Here are some numbered points:
tensor([ 0.4, -0.5,  0.6,  0.7,  2.2,  2.2, -1.4,  0.9,  0.4,  0.4,  0.0, -0.1, -0.8, -1.2, -1.9,
        -0.2,  0.2,  0.2, -0.4,  1.3,  1.9, -0.8, -0.4, -0.9,  0.7,  0.3,  0.5, -1.3, -0.8, -1.5,
         0.3, -0.6, -2.2, -0.6,  1.2, -0.7,  0.3, -0.8, -1.5, -0.9,  0.8, -0.3, -0.3,  0.1,  0.4,
         0.0, -0.6, -1.9]) 0
tensor([-5.3, -5.4, -0.4, -2.4,  1.8,  2.4,  2.7, -0.1,  5.2, -4.4, -0.8, -0.3, -0.8,  4.7,  0.1,
        -0.8,  6.2, -0.1,  1.2,  0.0,  2.9,  2.5,  4.2,  0.5, -1.4,  3.5, -2.7, -0.2, -7.7,  2.9,
        -6.2,  4.0,  4.3,  3.9,  4.0, -2.5, -4.7,  3.3,  1.5,  0.0,  0.8,  0.1, -2.9, -1.5,  5.0,
        -4.7,  2.8,  1.9]) 1
tensor([ 2.7,  1.7, -0.6,  2.0,  0.5,  2.7, -1.5, -0.9, -1.6, -0.7,  0.9,  0.2,  1.5, -2.4, -1.4,
        -0.5, -1.7,  0.0, -2.2,  0.3,  2.0, -1.5, -1.8,  0.2,  0.7,  0.4,  1.4,  0.5,  3.0, -0.6,
         2.2, -1.1, -0.3, -0.6, -0.3,  2.2, -0.4, -1.9, -1.2,  0.8,  1.3,  0.0, -0.4,  0.6,  0.1,
         0.5, -0.1, -0.8]) 2
tensor([ 0.3,  1.5, -1.6, -1.1, -0.6, -2.2,  0.9, -0.3, -0.2, -0.5,  0.9, -0.8, -0.2,  1.2,  1.3,
         0.2, -0.3, -0.6,  0.4, -1.2, -1.6, -0.1, -0.2,  1.4, -0.9,  0.3,  0.8,  1.5,  1.6,  1.2,
         0.2,  0.6,  2.2,  0.3, -1.0, -0.3,  0.1, -0.5,  1.0, -1.4, -0.1,  0.6, -0.8,  0.8, -0.2,
        -0.8,  1.4,  1.0]) 3
tensor([-0.4, -1.8,  2.3,  0.0,  0.1,  1.3, -1.4, -0.6, -1.1, -0.2, -1.3,  2.0,  0.3,  2.8, -0.8,
         0.1, -1.6, -1.0,  2.0,  0.4,  1.0,  2.0,  0.4, -1.2,  1.9, -0.3, -3.6, -0.3, -4.7,  0.0,
        -1.8, -1.7, -1.5, -0.6,  3.5, -0.5,  0.6,  2.5, -0.9,  2.3, -0.9, -0.2,  1.4, -0.2,  0.9,
         2.1, -1.5,  0.9]) 4
tensor([ 0.1,  0.1, -0.2,  0.0, -1.1,  0.4,  0.4, -0.8, -0.2, -0.2, -1.6,  1.3, -0.1,  1.3, -0.3,
        -1.1, -0.5, -0.6,  0.9, -0.2, -0.3, -0.8, -0.3, -1.2,  0.9, -0.8, -0.9,  0.5, -0.5,  2.4,
         0.5, -1.3,  0.5, -0.7,  0.0,  0.6,  0.0, -0.9, -0.1,  0.4,  0.4,  0.8, -0.6, -0.9, -0.7,
         0.8, -0.2, -0.4]) 5
tensor([ 1.5,  1.9, -2.3, -0.2, -0.9, -0.5,  0.5, -0.6,  0.0, -1.0,  0.2, -0.1,  0.1,  0.3,  0.0,
        -0.6,  0.1, -0.6, -0.2, -1.2, -0.7, -0.4, -0.4,  0.6,  0.0,  0.6,  1.5,  1.6,  2.4,  1.7,
         1.3,  0.4,  2.1,  0.0, -1.0,  0.1,  0.1, -1.1,  0.5, -1.6,  0.7,  1.5, -1.5,  0.3, -1.0,
        -0.9,  1.1,  0.0]) 6
tensor([ 0.3, -0.2,  1.2,  0.5,  0.8,  1.2, -1.8,  0.5, -1.3,  0.7,  0.7, -0.2,  0.6, -2.1, -1.3,
        -0.9, -1.7,  0.9,  0.2,  0.9,  3.5, -0.4, -0.7,  0.9,  0.4,  1.3,  0.2, -0.6, -1.0,  0.4,
         0.4, -1.4, -1.9, -1.1,  0.9,  0.3,  0.0, -1.2, -1.7, -0.3,  0.7, -0.4,  1.4,  0.1, -0.5,
         1.8, -0.2, -1.7]) 7
tensor([ 1.0,  0.7,  0.3,  1.0, -1.8, -0.7,  0.8, -0.2, -0.3,  2.8, -1.1,  1.1,  0.1, -0.4,  0.6,
         1.2, -0.2,  1.1, -0.4, -0.4, -2.7,  0.2,  0.4, -1.9,  0.0, -1.7,  0.0, -0.5,  1.6, -2.0,
         1.6, -0.2, -0.4, -0.1, -0.6,  0.8,  2.6,  0.8,  0.5,  2.3, -1.0,  0.0,  0.2, -0.8, -1.3,
         0.6, -2.1,  0.3]) 8
tensor([ 1.2,  1.5, -2.6, -0.2, -0.1, -1.5,  0.9,  0.1,  1.1, -0.6,  0.8, -1.3, -0.1, -0.7, -0.1,
         0.6,  1.0, -0.1, -1.2, -0.8, -1.4, -1.0,  0.1,  1.6, -1.1,  0.4,  1.5,  1.0,  3.8,  0.0,
         2.5,  1.1,  1.1,  0.6, -1.8, -0.7,  0.0,  0.1,  1.1, -2.2,  0.8,  0.6, -0.3,  0.7, -0.8,
        -1.4,  1.2,  0.7]) 9
tensor([-0.8, -0.4,  0.7,  0.5,  0.7,  0.3,  0.6,  2.1,  0.0,  1.0,  0.7, -1.1, -0.4, -1.9,  0.7,
         0.3,  1.0,  1.0, -0.4,  0.5,  0.3, -1.1, -0.7,  0.8, -1.7, -0.3,  2.1, -1.0,  0.8, -0.8,
        -0.6,  1.6,  0.1, -0.8, -0.1,  0.0,  0.2, -1.8,  0.3, -0.6, -0.4, -0.7,  0.0,  0.1, -0.5,
        -0.6,  0.7, -1.6]) 10
tensor([ 1.6,  2.1, -2.4, -0.6, -0.6, -0.7,  0.0, -0.7, -0.6, -1.4,  0.9, -0.5,  0.4,  0.1,  0.1,
        -0.9, -0.6, -0.5, -0.3, -0.9, -0.3, -0.8, -0.9,  1.2,  0.1,  0.8,  1.6,  1.7,  2.9,  1.6,
         1.4,  0.0,  1.5, -0.2, -1.5,  0.2, -0.4, -1.9,  0.0, -2.1,  0.9,  1.3, -1.1,  0.9, -0.9,
        -0.6,  1.6,  0.1]) 11
tensor([-1.3, -0.1,  1.9,  1.0, -0.6, -0.5,  0.3,  2.1,  0.5,  1.2, -0.2, -0.7, -0.6, -1.2,  0.6,
         0.6,  0.9,  0.4,  0.1, -0.4, -0.5,  0.2, -0.9,  0.0, -1.7, -0.4,  1.8, -1.7, -0.7, -1.0,
        -1.1,  2.6, -0.5, -0.4,  0.7, -0.5,  0.5, -0.1,  0.7,  0.7, -0.9, -0.9,  1.3,  0.1, -0.5,
         0.0,  0.8, -0.9]) 12
tensor([-0.3, -0.3, -0.2, -0.9,  1.0,  0.4, -0.1, -0.8,  0.8, -1.1,  0.9, -1.3,  0.2, -1.2, -0.7,
         0.2,  0.7,  0.3, -1.0,  0.8,  0.8, -0.5,  0.6,  0.9,  0.1,  0.9, -0.3,  0.0,  0.3, -0.8,
        -0.1,  0.2, -0.2,  1.0, -0.5, -0.1, -1.5,  0.3, -0.4, -0.5,  0.4, -0.4,  0.2,  0.5,  1.6,
        -0.8,  0.8,  0.6]) 13
tensor([-0.6, -0.4,  1.1,  0.3, -0.1, -0.2, -0.3,  0.9, -1.4, -0.7,  1.1, -1.5,  0.3, -1.4,  1.7,
         0.3, -0.1,  0.2,  0.1,  0.4,  0.5, -0.7, -1.2,  1.1, -1.2, -0.1,  0.3, -0.7,  0.1, -0.5,
        -0.7,  0.8, -0.1, -0.5, -0.3,  0.0, -0.4, -1.6,  0.7, -0.5, -0.6, -0.1,  1.4,  0.4, -0.5,
         0.4,  0.7, -0.7]) 14
tensor([ 0.7,  0.1,  0.2,  1.9,  1.3,  2.2, -1.0,  0.7, -0.9, -1.3,  0.1,  0.0,  0.4, -0.8, -0.5,
        -0.6,  0.4, -0.8, -1.0,  0.8,  0.7, -0.5, -1.5, -1.0,  0.4, -0.9,  1.3, -0.5,  1.2, -1.0,
         0.9,  0.2, -1.2, -0.6, -0.3,  0.5, -0.4, -1.1, -0.6, -0.8,  0.8,  0.4, -0.6,  0.3, -0.2,
        -0.3, -0.3, -1.0]) 15
tensor([ 0.3, -0.5,  1.3,  0.3,  1.0,  1.7, -1.3,  0.5, -0.4,  0.7, -0.2,  0.6,  0.0, -0.9, -1.4,
        -0.6, -1.1,  0.6,  0.5,  1.2,  2.4, -0.5,  0.0, -0.2,  0.6,  0.6, -0.6, -0.5, -1.5,  0.0,
         0.1, -1.4, -2.0, -1.2,  1.3, -0.3,  0.3, -1.0, -1.4,  0.1,  0.1, -0.4,  0.9, -0.1,  0.0,
         1.5, -0.9, -1.7]) 16
tensor([-1.2, -1.9,  1.8,  0.5, -1.8, -0.4,  0.1,  1.1, -0.4,  0.5,  1.2,  1.1,  1.0,  0.7,  0.8,
         1.1,  0.9,  0.4,  0.9, -0.8, -0.7,  1.5, -0.9,  0.8, -2.0,  0.8, -1.4,  0.2, -2.7,  0.8,
        -1.7,  1.7, -0.4, -0.3,  1.5,  0.4,  0.8,  1.0,  0.8,  2.3, -2.0,  0.0,  1.3, -0.2, -0.3,
         1.6,  0.0,  0.9]) 17
tensor([ 0.5,  1.3, -1.7, -0.8, -0.6, -2.1,  0.8, -0.4,  0.6, -0.5,  1.2, -1.7,  0.2, -0.2,  1.0,
         0.7,  0.5,  0.0, -0.7, -1.0, -1.8, -0.2, -0.1,  1.5, -0.9,  0.5,  1.2,  0.9,  2.5, -0.1,
         0.9,  1.2,  1.3,  0.9, -1.6, -0.8,  0.1,  0.4,  1.1, -1.6, -0.1,  0.2, -0.4,  1.0, -0.4,
        -1.4,  1.2,  1.3]) 18
tensor([ 0.2,  0.0,  0.5,  2.2, -0.4,  0.6, -0.2,  1.7, -0.9, -0.3,  0.5, -0.6,  0.5, -1.1,  2.0,
        -0.5,  0.2,  0.3, -0.3,  0.5,  0.9, -0.5, -1.0, -0.2, -0.7, -0.4,  1.4, -0.3,  1.0, -0.1,
         0.8,  0.4, -0.8, -0.4, -1.5,  0.7, -0.2, -1.2,  0.3, -0.5,  0.3, -0.1,  0.1, -0.2, -1.1,
        -0.1, -0.3, -1.1]) 19
tensor([ 0.5, -0.2,  2.0, -1.1,  1.3, -0.1, -1.8, -0.5, -2.2,  1.1,  0.0,  1.5, -0.4,  0.5, -1.7,
        -0.4, -3.6, -0.4,  1.3,  0.7,  1.7,  1.6,  0.1, -0.2,  1.9,  0.0, -2.1,  0.1, -2.0,  0.2,
        -1.2, -2.8, -2.0, -1.6,  1.2,  0.2,  0.2,  0.1, -2.2,  1.1, -1.0, -0.5,  2.3,  0.4,  0.5,
         2.9, -0.8,  0.0]) 20
tensor([ 1.3,  1.7, -2.3, -0.7,  0.1, -1.1,  0.1, -0.6,  0.5, -1.3,  1.9, -2.6,  0.9, -2.0, -0.3,
         0.5,  0.6,  0.0, -1.8, -0.5, -0.7, -1.3, -0.6,  1.9, -0.9,  1.0,  1.8,  0.8,  4.0, -0.6,
         2.7,  1.0,  0.1,  0.8, -2.3, -0.6, -0.3, -0.7,  0.3, -2.5,  0.7,  0.5, -0.2,  1.3, -0.3,
        -1.2,  1.0,  0.9]) 21
tensor([ 0.2,  0.2,  0.2,  1.2,  1.2,  1.4, -0.5,  1.3, -0.6, -0.1,  0.0,  0.6, -0.5, -0.9, -1.6,
        -0.8, -0.3, -0.6,  0.1,  0.5,  0.6,  0.4, -0.8, -1.0,  0.5, -0.5,  2.1, -0.1,  0.5,  0.3,
        -0.1,  0.0, -0.2, -1.5, -0.3,  0.6, -0.2, -0.7, -1.5, -1.0,  0.6,  0.5, -0.7,  0.3, -0.7,
        -0.2,  0.8, -1.3]) 22
tensor([ 0.1, -0.7,  0.8,  0.9, -0.5,  2.0, -0.6,  0.5, -1.5, -1.6, -0.3,  0.2,  1.2,  0.4,  1.7,
        -0.1, -0.4, -0.4,  0.4,  0.2,  0.4, -1.0, -0.6,  0.0, -0.1, -0.6, -1.5, -0.3, -0.9,  0.2,
        -0.8,  0.4,  0.2, -0.7,  1.4,  0.3,  0.1, -1.0,  0.4,  0.9, -1.0,  0.5,  0.5, -0.5,  0.1,
         0.4, -0.6, -0.3]) 23
tensor([-0.2,  0.3, -0.4, -0.9,  0.2, -0.6,  0.1, -0.7,  0.1, -0.3, -0.1, -0.3, -0.6, -0.6, -0.8,
         0.3,  1.0,  0.3, -0.4,  0.0, -0.4,  0.0,  0.2,  0.1, -0.1,  0.1, -0.1,  0.0,  1.0, -0.7,
         0.4, -0.4, -0.5,  0.7, -0.9,  0.2, -0.4,  0.0, -0.3, -0.5,  0.6,  0.5,  0.2, -0.4, -0.1,
         0.2,  0.0, -0.1]) 24
tensor([-0.9, -0.9, -0.1, -1.0,  0.2, -0.1,  0.3, -0.9,  0.8, -1.8,  0.7, -1.7,  0.8, -0.3,  1.2,
         0.3,  0.9,  0.2, -0.4,  0.6,  0.7, -1.2,  0.7,  1.0, -0.8,  0.8, -1.7, -0.1, -0.4, -0.1,
         0.0,  0.3, -0.3,  1.7, -0.7, -0.7, -1.6,  0.1,  0.6, -0.3,  0.1, -0.4,  0.8,  0.1,  1.3,
        -0.7,  0.3,  1.1]) 25
tensor([ 1.2,  0.3,  0.3,  2.0, -1.2,  0.4,  0.1, -0.4,  0.3,  1.3,  0.0, -1.3,  1.1, -2.2, -0.3,
         2.0,  1.4,  0.6, -1.8,  0.0, -1.7, -1.3, -1.9, -0.1, -0.8, -1.1,  1.8, -1.4,  2.2, -3.3,
         3.1,  1.1, -1.4,  0.7, -0.1,  0.7,  1.3,  1.9,  0.9,  1.2,  0.6, -1.1,  0.3,  0.7, -1.2,
        -0.1, -1.0,  0.5]) 26
tensor([ 1.5,  2.0, -2.2, -0.4, -0.6, -0.8,  0.1, -0.7, -0.1, -1.3,  1.0, -0.9,  0.3, -0.3,  0.0,
        -0.5, -0.1, -0.5, -0.6, -0.9, -0.5, -0.8, -0.6,  1.2, -0.2,  0.8,  1.6,  1.5,  2.9,  1.2,
         1.6,  0.3,  1.5,  0.1, -1.5, -0.1, -0.2, -1.2,  0.3, -2.1,  0.7,  1.1, -0.9,  0.8, -0.8,
        -0.8,  1.3,  0.3]) 27
tensor([-1.6, -2.2,  2.9, -0.3, -0.6,  0.2,  0.4,  1.0,  0.7,  2.7, -0.3, -0.5,  0.5, -0.7,  0.0,
         1.3,  0.5,  2.2,  1.1,  0.5,  1.0,  0.3,  0.9,  1.1, -1.3,  0.6, -1.2, -1.3, -3.3, -1.1,
        -1.1,  0.5, -1.6, -0.2,  2.7, -1.5,  1.4,  2.1,  0.3,  2.2, -1.5, -1.9,  2.3, -0.2,  0.1,
         1.0, -0.9, -0.1]) 28
tensor([ 0.4,  0.4, -0.6, -1.4,  0.5,  0.4,  0.4, -0.8,  0.6,  0.6, -0.9,  0.7, -0.4, -1.0, -2.0,
         0.1,  0.6,  0.8, -0.6,  0.3, -0.8, -0.8,  1.1, -0.9,  0.3, -0.6, -0.8,  0.0,  1.3, -0.3,
         1.1, -0.4, -0.7,  0.4, -0.6,  0.2,  0.8, -0.7, -0.7,  0.1,  0.1,  0.9, -0.2, -0.8, -0.1,
         0.2, -0.8, -0.4]) 29
tensor([ 0.0,  0.4, -0.3,  0.8, -1.0, -1.0,  0.2, -0.3,  0.0,  0.3, -0.2,  0.4,  0.2,  0.3,  1.4,
        -0.4, -0.2,  0.3, -0.2, -0.3, -0.1,  0.5,  0.2, -0.8,  0.1, -0.2, -0.1,  0.7,  0.5,  0.4,
         0.9, -0.8, -0.3,  1.0, -1.9,  0.9, -0.4,  0.2,  0.6,  0.5,  0.6,  0.0, -0.1, -0.7, -0.4,
         0.1, -0.8,  0.3]) 30
tensor([-0.6, -0.2,  0.2, -0.6, -0.3, -0.7,  0.6, -0.6,  0.2,  0.2, -0.2,  0.5, -0.2,  0.7,  0.8,
         0.0, -0.1, -0.5,  0.3, -0.1, -0.5,  0.3,  0.3, -0.2, -0.1, -0.4, -0.5, -0.2, -0.7,  0.5,
        -0.7, -0.3,  0.4,  1.0, -0.4,  0.1, -0.4,  0.8,  0.3,  0.4,  0.2, -0.2, -0.4, -0.3,  0.2,
        -0.1, -0.1,  0.8]) 31
tensor([ 0.0, -1.0,  1.4,  0.7,  0.7,  1.0, -1.8, -0.3, -1.4, -0.7, -1.5,  2.6, -0.6,  3.6,  0.5,
        -0.9, -2.6, -2.0,  2.1,  0.6,  0.9,  1.8,  0.2, -2.6,  2.7, -0.9, -3.5, -0.1, -4.0,  0.5,
        -1.9, -2.5, -1.2, -0.8,  2.0,  0.1,  0.1,  0.9, -0.9,  1.3, -0.6,  0.0,  0.3, -0.4,  1.1,
         1.8, -1.9,  0.3]) 32
tensor([ 0.1,  0.6, -1.8, -0.3, -1.3, -1.4,  1.9,  0.0,  1.5,  0.4, -0.5, -0.1, -0.2,  1.2,  0.9,
         1.0,  2.0,  0.3,  0.1, -1.7, -2.7,  0.8,  0.7,  0.2, -1.0,  0.0,  1.0,  0.5,  1.3,  0.0,
         0.3,  2.2,  2.4,  1.3, -0.2, -0.8,  1.3,  1.7,  1.8, -0.2, -0.4,  0.8, -1.7, -0.1, -0.9,
        -2.3,  0.5,  1.0]) 33
tensor([-0.4, -0.2, -0.6, -0.8, -0.8, -0.4,  0.0, -0.8,  0.0, -0.9, -0.3, -0.6,  0.4, -0.2,  1.0,
         0.0,  0.2,  0.0,  0.2,  0.3,  0.0, -1.7,  0.2, -0.1,  0.0,  0.0, -1.2,  0.0, -0.2,  0.8,
         0.8, -0.3, -0.6,  0.8, -0.9, -0.1, -0.8, -0.7,  0.6, -0.2,  0.1,  0.0,  1.0, -0.3,  0.1,
         0.2, -0.1,  0.4]) 34
tensor([ 0.3,  0.1,  0.0, -0.5, -0.4, -1.4, -0.4, -1.2, -0.6,  0.5, -0.3,  0.9, -0.5,  0.8,  0.5,
        -0.1, -1.4, -0.4,  0.2,  0.2, -0.3, -0.1, -0.2,  0.0,  0.4, -0.4, -0.5,  0.7, -0.1,  0.5,
         0.0, -1.0,  0.5, -0.3, -0.7,  1.3, -0.6,  0.1,  0.3,  1.0, -0.1, -0.4, -0.4,  0.0,  0.0,
         1.2,  0.3, -0.1]) 35
Which five points above are nearest to each new point by angle? Their numbers follow each, smallest number first.
tensor([-0.2, -0.1, -0.1, -0.8,  1.0,  0.0,  0.4, -0.5,  1.1,  1.0, -0.2,  0.4, -0.7, -0.7, -2.6,
         0.4,  0.9,  0.3, -1.0,  0.3, -0.7,  0.4,  0.5, -0.4,  0.3, -0.3,  0.8, -0.2,  0.6, -0.8,
         0.2,  0.3, -0.2,  0.2,  0.2,  0.3,  0.0,  0.8, -0.8,  0.4,  0.5, -0.4, -0.6,  0.2,  0.4,
        -0.3,  0.3,  0.1]) 0 13 24 26 29
tensor([ 0.0,  0.4, -0.3,  0.3, -0.2, -0.2,  0.4, -0.1,  0.4,  1.0, -0.2,  0.5, -0.2, -0.3,  0.5,
         0.7,  0.3,  0.5, -0.6, -0.4, -1.0,  0.6,  0.8, -0.3, -0.2, -0.5, -0.2, -0.1,  0.4, -1.4,
        -0.2,  0.4,  0.5,  1.1, -0.1,  0.7,  0.4,  1.0,  0.4,  1.5, -0.7, -0.4, -0.3, -0.5,  0.4,
        -0.4, -0.7,  0.5]) 8 26 30 31 33
tensor([-0.3,  0.0,  0.0, -0.6, -0.3, -0.5,  0.2, -0.9,  0.2, -0.3, -0.2, -0.3,  0.0,  0.0, -0.1,
        -0.2,  0.0, -0.1,  0.0,  0.2, -0.2, -0.7,  0.0, -0.2,  0.2, -0.1, -0.6,  0.2,  0.1,  0.6,
         0.3, -0.5, -0.2,  0.3, -0.6,  0.2, -0.5, -0.3,  0.0,  0.0,  0.3, -0.1,  0.1,  0.0,  0.2,
         0.4,  0.0,  0.4]) 5 24 25 34 35
tensor([ 1.3,  1.0,  0.3,  1.7, -1.3,  0.1,  0.3, -0.1, -0.1,  1.9, -0.3,  0.5,  0.6, -1.3,  0.5,
         1.3,  0.0,  0.5, -1.1, -0.7, -2.0,  0.6, -0.2, -0.9, -0.2, -1.1,  0.9, -0.7,  1.2, -2.5,
         1.3,  0.8,  0.0,  0.3,  0.2,  1.4,  1.8,  1.3,  0.6,  2.4, -0.4, -0.9, -0.3, -0.2, -0.3,
        -0.1, -1.4,  0.6]) 8 12 26 30 33
tensor([ 0.2,  0.0, -0.2, -0.1,  0.1,  0.3,  0.4, -0.5,  0.9,  0.5, -0.1, -1.0,  0.8, -2.0, -1.0,
         1.1,  1.4,  1.1, -1.6,  0.3, -1.0, -1.0,  0.2, -0.3, -0.3, -0.7,  0.1, -0.5,  1.7, -2.0,
         2.3,  0.4, -1.6,  1.1, -1.1,  0.0,  0.5,  0.9,  0.1,  0.3,  0.5, -0.2,  0.3, -0.1, -0.4,
        -0.5, -1.1,  0.2]) 8 21 24 26 29
tensor([-1.4, -0.7,  2.1,  0.1,  1.0, -1.9, -1.4,  0.0, -0.8, -0.6,  1.0, -2.4,  0.0,  0.5,  2.6,
         0.3, -2.4, -1.4,  0.9,  1.3,  0.6, -0.3, -1.0,  0.4,  0.7, -0.3, -2.3, -1.7, -2.6, -2.1,
        -0.9, -2.1, -3.1, -0.4, -0.3, -1.1, -1.3,  1.0,  0.0, -0.5, -0.9, -2.1,  2.5,  1.5,  1.4,
         1.6, -1.0,  1.0]) 4 14 20 28 32
tensor([ 0.2, -0.1,  0.0,  0.9, -0.6,  1.0,  0.3, -0.3,  1.1, -0.1, -0.2, -0.4,  1.3, -0.9,  0.2,
         0.4,  0.3,  0.6, -1.1,  0.2, -0.2, -1.6,  0.4, -0.3, -0.4, -0.2, -0.1,  0.0,  0.7, -0.2,
         1.5,  0.1, -0.5,  0.7, -0.1,  0.1, -0.1,  0.5,  0.2,  1.1,  0.0, -0.9,  0.3, -0.1,  0.7,
        -0.3, -1.1,  0.7]) 2 8 25 26 34
tensor([ 0.4, -0.8,  0.5,  2.0,  1.6,  2.3, -1.3,  0.6, -0.3,  0.1, -1.4,  1.7, -0.8,  1.7, -0.5,
        -0.2, -0.9, -0.9,  0.6,  0.7,  0.7,  1.1,  0.0, -2.6,  2.0, -1.0, -1.4, -1.1, -2.1, -1.4,
        -0.6, -1.3, -1.7, -0.1,  1.7, -0.1,  0.5,  0.7, -1.1,  0.7, -0.1,  0.0, -0.7, -0.4,  0.8,
         0.0, -2.1, -0.7]) 0 4 16 20 32
tensor([ 0.3, -0.4,  0.6,  2.3,  1.3,  1.3, -0.6,  2.0,  1.1,  2.0, -0.6, -0.1, -1.0, -1.2,  0.0,
        -0.3,  0.2,  0.9, -0.6,  1.0,  1.3, -1.1, -0.2, -1.6,  0.0, -0.3,  1.5, -1.7, -0.1, -1.7,
         0.6, -0.3, -2.2, -0.1, -0.1, -0.1,  0.9, -1.2, -0.5, -0.8,  0.6, -1.3, -0.5, -0.2,  0.0,
        -0.5, -1.5, -2.6]) 0 10 15 16 19
tensor([ 0.4,  1.2, -1.8, -0.7, -1.1, -2.2,  1.3, -0.3,  0.9, -0.3,  0.6, -1.0,  0.3,  0.4,  0.9,
         0.9,  1.0,  0.1,  0.0, -1.3, -2.3,  0.3,  0.2,  0.9, -1.0,  0.5,  1.3,  0.3,  2.0, -0.1,
         0.3,  1.6,  2.0,  0.7, -1.5, -0.9,  0.6,  0.5,  1.4, -1.2,  0.0,  0.1, -0.7,  0.3, -0.8,
        -1.4,  1.0,  1.1]) 3 9 18 27 33
tensor([-0.4, -0.5,  1.3, -0.1,  0.8, -0.5, -1.2, -0.1, -2.2, -1.6,  1.2, -0.3,  0.2,  0.6,  0.8,
         0.1, -1.7, -1.4,  0.2,  0.6,  0.1,  1.0, -0.8,  0.3,  0.8, -0.7, -1.3,  0.1, -0.8, -0.6,
        -1.3, -0.6, -0.9, -0.7,  0.0,  0.2, -1.0,  0.2, -0.4,  0.1, -0.9, -0.2,  1.6,  0.8,  0.7,
         1.1,  0.1,  1.0]) 4 14 20 23 32
tensor([-0.5,  0.1, -0.3,  0.7, -1.7, -0.7,  0.4, -0.7,  0.0,  0.6, -1.0,  0.5,  0.5,  1.3,  1.5,
        -0.8,  0.0, -0.3,  0.5, -0.7, -0.2,  0.2,  0.0, -1.1,  0.6, -0.5, -0.4,  0.5,  0.0,  1.8,
         1.2, -1.4, -0.3,  0.5, -2.2,  0.8, -0.5,  0.4,  0.8,  0.5,  0.7,  0.2, -0.1, -0.7, -0.3,
         0.8, -0.8,  0.2]) 5 30 31 34 35
tensor([ 0.5,  0.6, -2.2, -0.3, -0.7, -1.1,  1.5, -0.4,  1.5,  0.3, -0.1, -1.0,  0.6, -0.1,  0.2,
         0.9,  1.9,  0.8, -1.0, -1.6, -2.1,  0.2,  0.2,  0.5, -0.8,  0.0,  1.4,  0.3,  2.5, -0.6,
         1.2,  2.5,  1.8,  1.4, -0.1, -0.7,  1.1,  1.4,  1.5, -0.7,  0.3,  0.8, -1.3,  0.0, -0.7,
        -2.2,  0.1,  0.9]) 3 9 18 21 33
tensor([ 0.4,  0.4, -0.4,  0.2, -0.4,  1.0, -0.4, -0.6,  0.4, -0.6, -0.5,  0.2,  0.2, -0.2, -0.9,
        -0.8,  0.1, -0.3, -0.2,  0.0,  0.3, -0.8, -0.9, -0.2,  0.3, -0.1,  0.2,  0.2,  0.7,  0.9,
         1.1, -0.5, -0.2, -0.2,  0.0,  0.5, -0.6, -0.5, -0.1,  0.0,  1.2,  0.4, -0.5,  0.0, -0.1,
         0.4,  0.2, -0.4]) 2 5 6 11 15
tensor([-0.2,  0.0,  0.0,  0.3, -0.9, -0.1,  0.7, -0.2,  0.6,  1.2, -0.8,  0.7, -0.1,  0.2,  0.5,
         0.9,  0.7,  0.6, -0.3, -0.5, -1.4,  0.4,  0.7, -0.9, -0.2, -0.8, -0.5, -0.2,  0.0, -0.9,
         0.0,  0.5,  0.4,  0.9,  0.2,  0.6,  1.0,  1.1,  0.7,  1.7, -0.5, -0.3, -0.5, -0.7,  0.0,
        -0.3, -1.0,  0.6]) 8 26 30 31 33
tensor([-0.9, -1.2,  2.0, -0.6,  0.5, -0.3, -0.6,  0.0, -1.9, -0.1,  0.6,  0.7,  0.1,  0.9, -1.3,
         0.4, -0.8, -0.7,  0.6,  0.1,  0.0,  2.7, -0.4,  0.3,  0.8, -0.7, -0.7,  0.2, -1.8, -0.5,
        -1.6, -0.2, -0.7, -1.0,  1.2,  0.2, -0.2,  1.8, -0.8,  1.3, -0.7, -0.1,  1.5,  0.5,  0.3,
         1.3,  0.4,  1.1]) 4 17 20 28 32
tensor([-1.2, -0.1,  0.2, -1.5, -1.2, -1.8,  0.2, -0.8, -0.3, -1.0,  0.2, -1.0, -0.3,  0.9,  2.3,
         0.4, -0.1, -0.3,  0.7, -0.5, -1.2, -0.1,  0.2,  0.2, -0.5, -0.1, -1.9, -0.1, -0.5,  0.1,
        -0.9, -0.5,  0.9,  0.7, -1.1,  0.1, -0.2,  0.2,  1.4,  0.1, -1.1,  0.7,  0.8, -0.4,  0.1,
         0.4,  0.3,  0.8]) 3 25 31 34 35
tensor([-0.8, -1.3,  2.2, -0.1, -0.5,  0.0, -0.3,  0.0, -1.9, -0.8,  0.4,  0.6,  1.2,  1.2,  0.8,
         0.3, -1.3, -0.6,  0.6,  0.1, -0.1,  1.3,  0.3,  0.4,  0.0, -0.7, -2.5,  0.3, -2.0,  0.1,
        -1.7, -0.3, -0.5, -0.3,  1.2, -0.1, -0.2,  1.3, -0.2,  2.0, -1.8, -0.7,  2.0, -0.1,  0.8,
         1.3, -0.9,  1.5]) 4 17 20 23 32
tensor([-1.8, -1.0, -0.2, -0.6,  3.5,  0.0,  0.1,  0.3,  2.0, -1.0,  2.8, -1.5, -0.8, -1.3, -2.2,
         0.5,  1.9,  0.5, -2.5,  0.5,  2.1,  3.1,  1.6,  1.4, -0.5,  2.2,  2.0,  0.4, -0.5, -2.0,
        -1.8,  1.4,  0.5,  2.4, -0.8,  0.0, -3.7,  2.2, -1.2, -0.7,  1.5, -1.4, -0.9,  1.1,  3.4,
        -2.8,  2.0,  1.3]) 1 13 21 24 25
tensor([ 1.1,  1.4, -2.3, -0.1, -0.8, -0.4,  0.9, -0.3,  1.0, -0.5,  0.1, -0.6,  0.5,  0.0, -0.1,
         0.4,  1.5,  0.2, -0.7, -1.1, -1.5, -0.3,  0.0,  0.6, -0.6,  0.4,  1.6,  0.9,  2.5,  0.2,
         1.7,  1.4,  1.6,  0.8, -1.0, -0.5,  0.7,  0.2,  0.9, -1.3,  0.6,  1.1, -1.5,  0.2, -0.9,
        -1.8,  0.6,  0.5]) 6 9 18 27 33
